One turning vector, and how many ticks it has turned
The counts run from 0 to 627.
[148  99 144 123 144 126 135 144 138 105 133 129 117 141 143 102 113 121
  67  85 166 123 168 134 129 111 140 114  92  76 195 116 126 164 127 152
 161 181 112 102 103 106 132  95 159 109 123 134 142  97  96 178  94 182
 120 110  96 116 114 125 163 112 142 127 114 169 105 121 100 151] -> 299
[126 107 164 117 103 104 119 112 106 112 162 150 121 119 177 114 105 101
  83 108 161  77 117 129 162 135 123 151 126  91 182 122 126 124 120 115
 110 194 126 131 135 109  98 121 153  86 126 123 134  85  92 188 113 170
 126 117 127  84 114 144 135 132 116  98 107 135  78 135  89 145] -> 283
[157 119 148 122 158  85 103 134 114 129 134 104 159 132 160 113 101 120
  87 119 177  93 149 160 162 129 146 126 121  91 144 123  92 128 105 113
 120 200 118 122 141  79 119 119 138  77  95 153 136 115  91 177  95 178
 105 151 126  87 130 139 153 110 133 126  97 159  98 123 155 111] -> 199
[130 112 160 126 129 113 119 138 142 124 124 125 100 147 144 135 147 107
 101 122 150 130 134 116 140 128 124 141 119  94 146 110 114 145 125 126
 157 215 105 122  79 112 100 107 130 114 103 138 143  66  83 214 133 180
 132 123 100  73 106 137 132 139 121  98 144 139 105 150  98 147] -> 144
[118 126 156 120 147 115  91 128 127 108 171  97 124 111 164  91 113  93
  98 112 145 112 127 110 133 127 132 128 119 123 152 113 104  94  89 110
 138 207  92 143  91  89  88 119 129  81  83 118 161  77  92 193 124 165
 139 132 112 105 117 137 124 140 132 107 113 132 110 140 133 152] -> 422
[145 110 165 138 144 112 102 141 156 123 142 138 133 134 138 116 120 123
  78 124 152 122 138 131 133 171 134 134 122 125 150 114 113 157 104 142
 146 187 100 130 115 110  99 102 139  95 123 136 163  52  69 188 143 162
 117 127 103  74  94 145 134 117 107  96 131 148 106 134 115 172] -> 156
[155 143 188 130 149  95 110  96 109 134 137 121 135 147 146 118 158 100
  81 128 146 101 140 149 171 137 120 173 143  89 147  88  92 126 120 118
 133 199 116 154  98  88 126 127 154  92 118 172 146  97 112 188  98 168
 136 140 109  70 122 133 126 140 156  97 130 116 114 122 135 110] -> 368
[134 110 189 155 180 128 114 123 150 134 148 134 120 131 146 100 129  97
  90 112 158 135 161 160 143 127 144 151 124 116 134 133 114 149 131 112
 144 183  86 123  90  84 102 117 142 108  83 143 162 110  91 164  98 167
 139 135 117  50 121 133 111 117 122  81 157 131 114 135 118 163] -> 445
[123 130 169 125 136  97 104 100 106 127 172 152 105 133 156  97 140 122
  81 143 151  89 123 139 161 144 122 169 124 100 177 104 140 112 100 107
 124 183 127 146 118 113 113  95 168 108 115 151 117 115 100 180 115 183
 140 141 114 105 113 137 104 157 148 122  92  97  75 131 114 127] -> 101
[112 131 168 101 158 138 100 121 141 128 182 116 110 136 158  94 115 117
  75 116 172 112 154 141 112 153 145 126 111  99 175 118 121 105  94 122
 124 195 108 111  90 116 115  83 183  93 113 127 141  93  88 186 108 169
 136 141 131 120  90 137 152 134 123 156 104 139  89 145 127 138] -> 115
[149  97 170 145 138 125 116 128 141 128 153 124 151 148 152 118 124 114
  83 102 167  99 147 155 163 150 138 138 130 107 145 129  96 182 129 135
 138 189 109 116 136 100 105 115 127  85 128 125 143  81  83 166 100 168
 123 122 124  52 129 156 143 121 111  68 137 157  94 141 108 148] -> 455
[138 106 166 142 154 124 113 128 131 123 140 104 151 139 128 110 126 115
  75  73 162 104 146 166 155 142 140 128 103 101 143 120 102 175 133 130
 134 178  92 113 110  95 104 118 144  70 118 134 160 104  97 173 104 176
 122 118 109  60 153 146 124 106 137  86 128 145 133 123 130 159] -> 457
[158  80 125 136 126  64 104 149 117 106 124 138 124 133 145 110 123 133
  75 134 150 103 112 136 162 126 135 120 120 102 167 119 135 146  99 113
 136 182 122 130 142  77 111  97 133 104 103 132 140  88  67 194 118 187
 105 140 128  81 118 128 141 127 131 112 101 150  71 132 118 139] -> 16
[144 143 184 154 144 116 125  99 117 107 145 152 148 120 189 114 129  85
 106 108 181  97 160 140 160 141 116 169 111  97 167 106 125 135 142 104
 125 183 105 135 128 103 119 125 152  97 114 156 143  96 100 149  97 181
 124 111 109  65 112 161 112 137 114  98 134 122 105 127 125 162] -> 178
[134  98 149 141 157 101 124 111 118 108 160 132  89 107 167  79 124 125
  65 111 124 114 147 148 144 102 128 140  98  84 198 106 142 117 109 106
 125 154 131 148 125  87 127 102 162 122  88 148 144 117 111 157  98 185
 163 133 113 118 106 111 114 147 179 125  76 110  92 114 128 137] -> 396
[140 117 152 154 158 115 118 119 137 109 146  92  88 128 152  96 122  95
  80 122 144 127 166 122 130  96 118 138 132  86 154 113  77 116 101 138
 152 176 129 139 103  84 144 123 135 104  81 165 139  48 123 165 109 157
 163 112 109 115  98 105 124 158 154 101  80 129 111 123 139 122] -> 525
[126 123 164 132 166 137 123 132 135 119 172 124 108  95 153  71  89 107
  56  87 172 112 154 147 128 127 135 131  99  90 165 125 136 143  99 124
 125 152 111 120  98 106 125 113 188  78 116 155 163  89 116 165  92 156
 131 130 113 118 110 106 115 108 138 111 101 135 124 115 119 151] -> 565
[140 137 180 163 165 124 115 112 148 118 129  94 159 136 141 132 143 137
  94  90 146 140 181 146 148 163 146 126  90  82 167 106  95 185 136 138
 132 163 122 125 122 126 121 127 132  80 107 160 133  71 103 172 123 179
 154 112 100  79 125 131 132 131 152 109 109 144 115 132 153 159] -> 351
[112  93 147 125 150 134 111 127 153 121 164 108  88 155 134  86 133 149
  61 112 141 118 141 171 130 124 151 109 106  94 197 118 113 159 102 146
 131 172 125 119 118  85 133  79 158 129 105 121 138  97  96 174 117 172
 145 137 121 119 100 119 140 127 168 137  97 146  86 136 112 153] -> 118
[102  95 159 130 146 135 113 113 162 122 189 102 111 112 176  94 101 124
  94  86 154 106 147 137 115 120 132 108  91 108 163 140 119 132 100 120
 115 181 108 120 123 105  93 103 139  95  90 113 144  71  87 161 141 167
 158 110 131  90  98 148 130 128 123 119  81 149  94 142 121 174] -> 425
[129 148 181 165 155  88 111 114 117 119 129 108 124 120 152 110 137 101
  89 118 155 121 143 146 163 138 115 163 128  91 142 120 103 135 123 104
 123 174 114 144 126  90 123 129 121  85  75 183 127  96 120 172 121 184
 148 129 112  75 147 104  93 146 154  82 104 101 113 120 150 138] -> 356
[116 113 135 152 141  88 116 142 149 111 133 123 100 134 169 111 136 119
 107  91 170 113 148 125 132 111 116 137  79  96 161 124 145 139 123 109
 148 192 120  98 103 134 105  98 141 106  90 163 119  86  93 177 149 215
 131 101  99 103 121 131 105 133 131 133  85 131 109 128 126 152] -> 322
[119 103 132 155 164 121 105 149 136  91 153 133 116 125 161  80 130 135
  80 101 163 119 164 149 122 144 144 124  75 115 199 113 144 156 121 117
 146 166 108 112 114 114 117  83 160 111 102 128 148 107  76 145 117 191
 120 118  91 110 109 144 109 136 136 141 105 132 103 139 133 183] -> 309
[159  89 143 128 154  98 111 122 120  99 128 117 152 115 165  99 117 112
  85  95 151 105 143 136 146 117 135 132  84 106 175  85 135  98 115  95
 136 184 101 133 116  96 101 114 148  90  92 120 179  99  86 165 116 194
 121 119 109  85 114 153 151 110 141 144 106 145 128 120 146 157] -> 20
[130 126 134 178 163  98  98 136 134 104 156 117 104 127 167  91 131 111
 103 130 167 107 142 131 138 119 113 147 127 129 145 139  99 138 109 110
 146 169 109 136 136  82 122 108 121 105  61 179 131  71  90 152 118 178
 134 133 110  90 121 128  77 152 141  89  90 115 112 129 154 140] -> 47
[139 109 152 150 175  91  87 120 120 116 154 106 141 146 147  97 147 131
  87 122 161 100 151 168 152 143 143 133 119 113 153 104 106 110 111  85
 123 187 103 133 131  77 113  91 143  91  84 125 151 121  89 151 103 188
 129 149 123  75 129 143 118 140 148 142 103 120 102 133 181 137] -> 498
[133  90 153 153 160 110 130 139 172 124 140 121  82 117 141  75 121  95
  72  96 176 114 136 138 122 106 114 135 113 113 129 128 124 125 103 129
 147 164 105 114  91 106 113 104 162  94  98 152 162  59 100 164 140 172
 144 105 110  90 101 119 101 109 126 104  95 121 140 120 118 152] -> 151
[137 105 161 122 157 109 104 128 132 123 124 123 121 154 187 119 123 131
 111 124 152 110 153 171 137 111 140 122 115  98 159 138 117 141 116 115
 116 207 109 132 125  61 113 106 120 135  85 149 135 104  68 166 117 180
 122 145 130  75 103 146 148 115 130 138 128 161  91 136 126 145] -> 29
[175  83 159 150 176  98 121 122 173 135 125 124 135 141 153 114 124 114
  91  95 145 119 167 146 135 106 136 138 101 116 140 112 114 121 116 110
 159 197 102 120 121  92 106 109 125 115  84 155 171  97  94 148 132 183
 139 122 107  66 105 160 163 109 147 133 102 149 125 117 138 130] -> 329
[147 124 170 164 165 108 126 127 146 124 120  89 151 135 137 129 133 129
  93  82 144 145 179 150 144 144 143 124  85  69 155 117  99 178 131 125
 140 165 130 116 124 121 124 131 128  79 105 169 138  74 115 176 121 184
 154 109 104  83 131 113 129 128 157 102  90 147 106 123 150 145] -> 352
[130 108 168 131 163  98 122 108 120 135 155 108 120 114 139  97 131 119
  66  94 150 111 150 152 148 112 134 141  98  69 166 102 141 126 114  86
 126 164 123 113 101 112 115 119 176  78  96 154 137 135 132 182  93 197
 150 137 128  94 141 105 115 127 176 128  85 117 115 121 133 117] -> 97
[140 103 161 144 162  76  99 122 149 139 163 106 119 120 141 100 118 119
  78 136 128 122 130 121 143 144 132 146 137 118 126 114  97  95  79 102
 140 178 125 142 121 107  91 116 120  85  78 154 141  78 105 192 132 166
 159 147 123  89 110 116 123 142 148 105  79 112  88 135 144 125] -> 240
[152 139 156 145 145 105 105 149 147 106 137 131 116 142 184 116 124 105
 103 143 163 128 170 101 126 141 131 140 104 112 172 117 105 134 115 138
 170 205 107 127 111 111 124 106 126 118  99 167 141  54  76 180 118 172
 110 121  83 102  91 156 136 152 119 128 118 154  92 138 134 147] -> 38
[119 128 199 147 172 145 122  93 161 138 166 133  94 115 146  91 130 112
  82 103 141 131 159 152 117 138 130 150  97  90 162 113 132 134 107 132
 126 154 118 140  84 122 118 107 179 104 105 163 155  83 109 163 136 151
 172 121 107  99  85 118 110 131 153 117 108 110 113 132 114 164] -> 256
[157 104 137 141 164  86 102 141 119  97 126 113 157 124 154 117 128 103
 101 110 156 126 155 123 156 122 141 129 108 112 161 104 115 114 133  89
 154 195  93 129 116  94  91 116 112  97  75 124 153 103  88 182 100 198
 124 130 104  75 134 151 138 136 128 122 123 141 107 136 140 140] -> 316
[151 109 165 167 158  83 129 123 127  98  93 141 124 116 142 104 136 115
  67 109 134 134 145 152 159 130 135 151 100  89 168 109 144 167 133 123
 150 160 114 140 118  86 123 120 141 112  93 183 154  99 105 176 115 189
 136 116  85  76 129 111 108 110 162  88 130 126 122 104 121 163] -> 173
[113 123 179 162 174 116 107 120 154 108 147 105 123 109 159  96 127 116
  97  88 166 130 173 156 125 130 137 141  85 119 157 125 131 118 128  97
 131 177  92 112 117 115 105  97 132 109  67 143 142 114  99 143 135 195
 160 108  99  86 121 137 107 138 142 132 108 112 119 135 154 184] -> 617
[130 102 187 149 144 117 123 133 149 139 144 133 107 136 160 117 123  97
 104 124 162 136 144 149 142 115 136 146 136  99 133 147 114 160 130 128
 143 196 108 120 113  73 107 115 111 117  87 154 136  98  95 187 111 160
 140 137 125  55 119 130 118 129 114  71 146 146  84 146  85 143] -> 443
[130  96 161 128 160  90 134 116 119 130 158 116 104 119 135  89 123 111
  63  93 158 106 147 140 155 102 125 147 107  76 161 108 140 105 111  91
 119 166 138 119 114 115 120 113 167  88  91 160 128 128 129 179 102 195
 156 132 125 105 140  97 115 134 164 124  71 115 100 119 130 107] -> 98
[129 162 187 132 140  98 111 105 105 105 130 138 148 112 170 111 113  89
  92 114 187 102 148 151 158 150 122 168 113  98 173 117 128 101 123 112
 116 208 106 124 128 103 118 115 153 105 110 170 127 110 107 172 119 173
 117 115  96 101 121 144 132 128 116 122 124 118 112 116 128 149] -> 475
